Here are some points, one per row:
[-23  84  19  -2  -4 -74 -29 -21  32 -11 -39  32  32  47 -46 -63   0 -33
  17 -80  39 -25   7 -48  40  21  51 -42 -30 -95  30  78 -14 -22  19  23
 -36  81  -2  15  68  51 -43   5  81  57  40   7]
[ -4  59  52  15 -36  -9   4   6 -32 -44  51 -26  45 103  -4  13   4  16
  21 102 -58  21  23  18  -8  77  25 -44  42  60  10  13 -22  34  17 -31
  26 -32 -69 -27  31  46 -27 -38  50  31 -13  70]
[ 14 -14  31  15 -36  27  -4  80   6 -91 -19   2 -16  -9  53   0  28  44
  44  81  10 -12  23  -5  87 -58 -35 -16   3 -15 -29  55  32 -34  21 -69
  -2   5   2 -29  44 -16  24 -24  27  47  -7   1]
[ 16  37  72  54  45 -31  16  35  39  -7   3 -19 -36  39 -26  47  14 -65
  11  38   3 -53  11 -17  48 -55  40  -4 -58  40 116   8 -59  24 -17  83
 -37 -56  -3 -29 -42   9  61 -13  33  -5 -29   0]
[ 23 -20  44 -25  62 -35  44  40  53  23  28 -53   5  -7  27 -45 -51 -11
 -15  19  30 -24  -8 -20 -61  57 -24 -59  -1   3 -48  23   4  10 -41  45
  23 -40  -6 -87  48 -19   0 -14 -42  41 -54   3]
[-36  22  22  62   0   0 108 -56 -34  40   4  -2  17 -67   2 -17 -61  98
   1   4 -22   3 -51  -8  38  53 -25 -32 -19  -2 -65 -15  10  -3  -4  13
  18   2  27  74 -70  26 -16  28  41 -55   5  -4]
[ 22 -45 -26  40 -67 -28  43 -20 -56  53  -4 -41 -13  27 -11   7 -41  27
  16 -10  19 -31  31  13 -61  43  24 -33   9 -35  20  -2   0  47  66 -28
  19 -69  74 -48 -56  27 -31 -60  57   5  -3 -89]
[ 55 -21 -29   5  34 -54  -3 -36   0  -5 -18  31 -14  -2  23  -3 -54  15
 -36  26 -21  64 -64 -45  97  53  62  40  15 -10  20 -35  33  23   1 -20
  13  35  -4 -60 -21 -64  -6 -49   5  58  10 -20]
[ -10  -25   13  -79   30   30 -107  -50   85    6   62   47  -20  -36
   19   82    7   72   54  -14    9   69  -38   20  -38    1    8  -40
   10  -50  -17  -36   70  -47  -14    4  -10  -26  -80   10  -18   32
   33   15   15  -56  -45  -28]
[ -5 -61 -45  16  52  74  27 -60  53 -42 -55  -6 -24  -4 -65 -66  59 -35
 103  25  26 107  15  53 -66  49 -29  19  -2 -54 -25   9 -68 -49  76 -32
 -49 127  42  48 -29  59  61   0 -31 -56  36  16]
[ -2  58  56 -26 -55  22 -54 -36   2  13 -39 -66  26  33 -22 -55   0  28
 -20 -13  33  12   7 -76  -3 -48  40   8   1 -12  14 -41 -19  46   1  37
  21 -47  60  -2  31 -56   2  -3 -14 -71 -61 -27]
[ 18  16 -46  16  49 -18 -20  -2 -15 -47  47  -8  60 -70 -76 -52  -4 -47
  10 -81  52  39  24  30 105 -25   5 -38  26  60  40  18 -21 -28  14 -54
 -47 -39  29  31  42 -48  15   2  32  -6  49  55]
[  11   -8   33   15    6    9  -67   11  -79    8   31    9 -106   13
   33   28  -29   32 -107  -36   93   19  -32  -21   27  -28   -3  -65
   19  -41  -29  -12   40   25  -47   30   25   47   49   23  -47   -2
   52   30  -30  -34  -93   30]
[-49  36 -13   4  -3  19 -15  29 -14  62 -74  22 -15 -26 -33 -37  27  57
 -68  11 -58  26   8 -25  15  69 -48  16 -18 -21  10 -70 -46 -13 -24   2
  13 -11 -10 -14  18   6  74 -41 -18  14   9 -25]
[-31  -9 -32 -21   5  28  16 -24   4 -14 -21  50  -6 -59   0 -66  -1  24
  36  32 -47 -40 -26  92 -10 -59  69 -18   5   4  74 -37  48   2 -24 -32
 -41  57  16  25   8  45 108  -2 -66  76   3 -20]
[ 18  20 -23  -3 -49   7 -15  55  27  48  15 -38  45  21  20  21 -26  54
  14   4  34 -57 -18 -21  55   5   6  76 -32  23  48   6 -41  -1 -53 -21
 -24 -41  18 -39 -39  24 -28 -53 -14 -12  73  59]
[-19 -46 -17 -26  26  55 -35 -49  70 -44 -35  52   6  51 -15  39 -27 -40
  -2 -44 -60 -36  -1  43   8 -24 -80  -1  47  71 -17 -25 -69 -21 -19 -26
 -13  37  31  51  65  22  -9  14   9 -35  -1 -83]
[ 18 -27  36 -18 -37 -78 -20 -21 -66  88 -49 -34 -20 -42 -36  -4 -50  40
  -9  -5 -40   2 -16 -13  -2  39  61  29  24  77  24  37  13  -3 -44  19
  47 -33  -5  32  66 -30  67  -2 -63 -22 -52  13]
[ -13  -24   -4  -59   13   11   56  -26   -5   18  -40   24   62   -3
   55   35   75   -2  -17  -35   53   39  -39   62   19  -45 -112   29
   42   19   24    8    9   -1    6  -19   12   53   31   22  -29   48
  -17   23   -5   50  -85  -55]
[-20 -47 -68 -55  29   0  -7 -42   5 -78 -78  27 -55 -20 102  26  52  11
   8 -32  80 -39   4  33 -39  38 -26  -7  46 -36  30 -23  10   6   3  56
   9 -38 -14  45 -48 -12 -15  38  31 -30  22   4]
[-20 -31  48 -35  46  39  -8  16  48   0  20 -56 -67 -21  39  23   5 -69
 -60  11  -8  -7  11 -29 -53   7 -39 -20  45 -61  38 -37   9 -29  56 -76
 -18  47 -34 104 -29 -12 -20 -53 -23  20  22  -9]
[ 61  51  31  27 -10  -6  80  39 -54  28  52  -6 -14  32  12  35 -26  58
 -19 -15  64 -23  44 -57 -55  19   7 108   6 -13 -41 -50  33  20 -52  29
   7   3  25 -20  41 -20 -34 -66  17 -20  32 -88]
[-54 -71 -39 -95 -32 -20  65 -10  14 -33  21  86 -35 -24  48 -22  30 -67
 -25  20 -14  63 -92   0 -33 -60 -38 -91 -10 -20 -53 -64 -37 -62  11 -34
  -6  17   3  41  28 -13  28  42 -25 -56 -27 -17]
[-119  -19  -17  -49   45   10  -14  -37  -87  -45   58   24  -63  -72
  -34   57   68   33  -50   71   12   11  -58   -2  -37   -1  -21  -29
   69  -24   10  -21   64  -58  -40   -6   35   -6  127   -3   20  -21
   -8   65  -29  -22  -62  -41]
[  38   12  -43   48    3  -12   37   13   -5  -18  -19   21   25   37
   70  -26   35   72   42  -78  -81  -35   11   -7 -112  -48  -42   32
  -63   52   48   30  -31   16   55  -45  -47   13   33  -31    3   -1
  -33  -34   61  -12    9   22]
[  13  -46   10   18  -47  -20   32   14   35   22   -9    3   -8   38
 -122   -9  -35  -35   68    6  -24  -20   49  -60  -33  -26   -7   38
  -25  107   32   15  -23  -18  -36   11  -19   21  -59   -9  -93  -17
  -97  -36   87   53   21   81]
[  30   41  -16  -25   -9  -66  -17  -12  -48   44   72 -100   14   35
  -40   55   -6    2   60   47    6  -89   -1  -17  -47    9    2   37
   -9  -34 -118  -40   12   53  -43    3   27    1  -70  -23   17  -84
   53   21   17   59  -48   30]
[   1   69  -55   49  -55    0  -63   35   32   35   -2  -49  -30  -17
   55   25  -20 -127   29   -5   44  -15   50  -44   57    1  -13    3
   14   73  -11    9  -14   36  -38  -21   20   37    0  -31  -15   34
  -36   10    1   -7  -21  -20]
[ 53 -17  45  26 -53  27 -31  38 -42  48  38  52  13 -30 -27  -4  12 -33
  -5  -5 -28  -1  -2 -55 -46  37 -71  10  82  -9 -18 -23  35  57 -26  45
  26 -45 -44  -5  47 -19  23  67   6   4  53 -29]
[ 55  -2 -23 -33 -68  29  31 -31  56   7  22  43  47   0 -14 -24  -1 -11
 -21  44 -26   8  61 -44  10  70  32  23 -71 -26  -1  38 -15  31   8   9
 -15   1  13  32  -9 -14 -62 -15 -50  51 -46  40]
[-22  45 -12   1  30   0  42 -61  22 -23 -34  47 -30   0  76  12  15 -33
   9 -51   4  44  30   9 -12 -51  25  20   4 -61 -32  76 -13 -10  22 -53
 -35 -56   4 -24 -66  33  10  89 -45  36  65  35]
[-39   5  -7  28  -4  12  36  89   8  24 -24   2  22  42  -4  67  28 -32
  57 -22 -20  35  15  44  12  -2  27 -73  75 -88  18 -11 -18  -8 -28  12
  40  14  -8  15 -14 -89 -69  15 -23  -5   3  23]
[  6   0 -28 -42  66   1  -4  29 -11  14  53  24  17  38 -58 -51  42 -16
  35 -51 -72 -47  24  42  72 -46   7  50  23  21 -41  48 -56  23  91 -21
 -11 -15 -41 -12 -80  36 -53 -23  27 -78  12 -34]
[  -3  -25  -29   -5   13   51   25  -30   21  -54  -19  -49   59  -23
  -27  -64    8   11  -53  -90 -116   17   -4   17   -9    8   13   -4
   19   50  -23   55   11  -56    1    3  -39   36  -52   -7 -113   13
   75  -40   -4    7   38  -65]
[   6   53   45   55  -58  -39  -46  -46   -7  -23   61   41   20   32
   60   16  -36  -15  -30   37   29  -32   -2   38   -4  -24  -17   12
   -8   -5   14   14   25  -14   -4   62   61  -24   11   -8  -15  -40
    8  -48 -101  -59   35   34]
[ 16  26 -31  10  38  51  20 -58 -10  18 -47 -26 -35  24 -43  42  73  82
  35 -35  12 -20   9  40  73 -37 -48 -47 -39  73 -25 -17  11 -18  36 -22
  -1 -18  27  15  28  34 -25 -29 -71  25  18 -41]
[-21  25  20 -29  25  15 -66  68  14  -7  66  21 -40 -14  30  -8 -35  31
 -10  61  35  43 -57  14 -49  21  20 -28  33  45 -94 -38  40  24  24  57
  19 -46  22  26  -9 -82 -16  12  21  84  -5 -17]
[-37 -17  13  29  29  25 -24 -13 -68  49 -69  24  71 -16  56 -36  17 -74
 -12  57  22 -16  12  22  -7  59  63  40 -81   4 -20  33  30   4 -27  -7
 -49   3 -32 -14   7 -19  -5 -19  -5 -25  56 -14]
[   7   -1   -5   22    0  -20  -18   21   44  -20  -18    7   28    8
  -21   41    4    8  -80   12   55  -40   29    4   -5   12    8   20
   -7   17    0  -41   23   -5   31  -25   17   20  -18  -26  -32   15
    5  111  -23 -122    4   42]
[  -5  -26   48   21  -55  -40  -56   41   -3  -21   48  -56  -20  -74
  -39   19  -14   -2  -15   -8    0   10  -37   31    0   43   37   11
 -103  -11   21   44  -23   29  -10   38   66   43  -16  -23    4  -39
    1   69   65   -4   26   -1]
[ 53  35  30  -2 -24 -42 -35  25 -29  19 -38 -50 -25  32  18  21 -33 -64
 -31  20 -98  -7  17  11   4 -30   1  49  11 -34 -15 -16  66  14 -31  59
 -18 -34  39 -23  62  52 -52   3  57 -18   7  59]
[   0    3  -64   22   52   42   77   -9   25    9  -23   -8   21    1
  -34  -34  -56   19    7   46   20    1   -2   12   30 -116  -37    5
  -34  -37   97   65  -32  -13   37  -17  -25  -15  -96  -28   94   19
    8    0   19  -19   25   68]
[ -5 -92   2  30   3   8  -2  64 -30 -47  19   3  55 -17   1 -26   5 -18
  10 -67  11  37  35 -36  -6  -8  83  17 -61  -5 -17 -28  -8 -12  25  23
  -2 -14 -35  13 100  86  -8   1 -75 108 -21  33]
These points spread out most along one direction. Take the direction at right angles to it along which they spread out most. Go by this last direction. For each point below, how far along it does it lie, from 0 to 99? The average is 50, and the first point in the table lies past the average. One standard deviation of the points above along it is 16.
[ -4  59  52  15 -36  -9   4   6 -32 -44  51 -26  45 103  -4  13   4  16
  21 102 -58  21  23  18  -8  77  25 -44  42  60  10  13 -22  34  17 -31
  26 -32 -69 -27  31  46 -27 -38  50  31 -13  70] 56
[  38   12  -43   48    3  -12   37   13   -5  -18  -19   21   25   37
   70  -26   35   72   42  -78  -81  -35   11   -7 -112  -48  -42   32
  -63   52   48   30  -31   16   55  -45  -47   13   33  -31    3   -1
  -33  -34   61  -12    9   22] 76
[ -10  -25   13  -79   30   30 -107  -50   85    6   62   47  -20  -36
   19   82    7   72   54  -14    9   69  -38   20  -38    1    8  -40
   10  -50  -17  -36   70  -47  -14    4  -10  -26  -80   10  -18   32
   33   15   15  -56  -45  -28] 31
[-20 -47 -68 -55  29   0  -7 -42   5 -78 -78  27 -55 -20 102  26  52  11
   8 -32  80 -39   4  33 -39  38 -26  -7  46 -36  30 -23  10   6   3  56
   9 -38 -14  45 -48 -12 -15  38  31 -30  22   4] 41
[-31  -9 -32 -21   5  28  16 -24   4 -14 -21  50  -6 -59   0 -66  -1  24
  36  32 -47 -40 -26  92 -10 -59  69 -18   5   4  74 -37  48   2 -24 -32
 -41  57  16  25   8  45 108  -2 -66  76   3 -20] 55
[  11   -8   33   15    6    9  -67   11  -79    8   31    9 -106   13
   33   28  -29   32 -107  -36   93   19  -32  -21   27  -28   -3  -65
   19  -41  -29  -12   40   25  -47   30   25   47   49   23  -47   -2
   52   30  -30  -34  -93   30] 15
[ 55  -2 -23 -33 -68  29  31 -31  56   7  22  43  47   0 -14 -24  -1 -11
 -21  44 -26   8  61 -44  10  70  32  23 -71 -26  -1  38 -15  31   8   9
 -15   1  13  32  -9 -14 -62 -15 -50  51 -46  40] 58
[-23  84  19  -2  -4 -74 -29 -21  32 -11 -39  32  32  47 -46 -63   0 -33
  17 -80  39 -25   7 -48  40  21  51 -42 -30 -95  30  78 -14 -22  19  23
 -36  81  -2  15  68  51 -43   5  81  57  40   7] 71
[ 18 -27  36 -18 -37 -78 -20 -21 -66  88 -49 -34 -20 -42 -36  -4 -50  40
  -9  -5 -40   2 -16 -13  -2  39  61  29  24  77  24  37  13  -3 -44  19
  47 -33  -5  32  66 -30  67  -2 -63 -22 -52  13] 35
[   0    3  -64   22   52   42   77   -9   25    9  -23   -8   21    1
  -34  -34  -56   19    7   46   20    1   -2   12   30 -116  -37    5
  -34  -37   97   65  -32  -13   37  -17  -25  -15  -96  -28   94   19
    8    0   19  -19   25   68] 77
[-21  25  20 -29  25  15 -66  68  14  -7  66  21 -40 -14  30  -8 -35  31
 -10  61  35  43 -57  14 -49  21  20 -28  33  45 -94 -38  40  24  24  57
  19 -46  22  26  -9 -82 -16  12  21  84  -5 -17] 22
[ 23 -20  44 -25  62 -35  44  40  53  23  28 -53   5  -7  27 -45 -51 -11
 -15  19  30 -24  -8 -20 -61  57 -24 -59  -1   3 -48  23   4  10 -41  45
  23 -40  -6 -87  48 -19   0 -14 -42  41 -54   3] 37
[-54 -71 -39 -95 -32 -20  65 -10  14 -33  21  86 -35 -24  48 -22  30 -67
 -25  20 -14  63 -92   0 -33 -60 -38 -91 -10 -20 -53 -64 -37 -62  11 -34
  -6  17   3  41  28 -13  28  42 -25 -56 -27 -17] 37
[-36  22  22  62   0   0 108 -56 -34  40   4  -2  17 -67   2 -17 -61  98
   1   4 -22   3 -51  -8  38  53 -25 -32 -19  -2 -65 -15  10  -3  -4  13
  18   2  27  74 -70  26 -16  28  41 -55   5  -4] 44
[ -2  58  56 -26 -55  22 -54 -36   2  13 -39 -66  26  33 -22 -55   0  28
 -20 -13  33  12   7 -76  -3 -48  40   8   1 -12  14 -41 -19  46   1  37
  21 -47  60  -2  31 -56   2  -3 -14 -71 -61 -27] 38
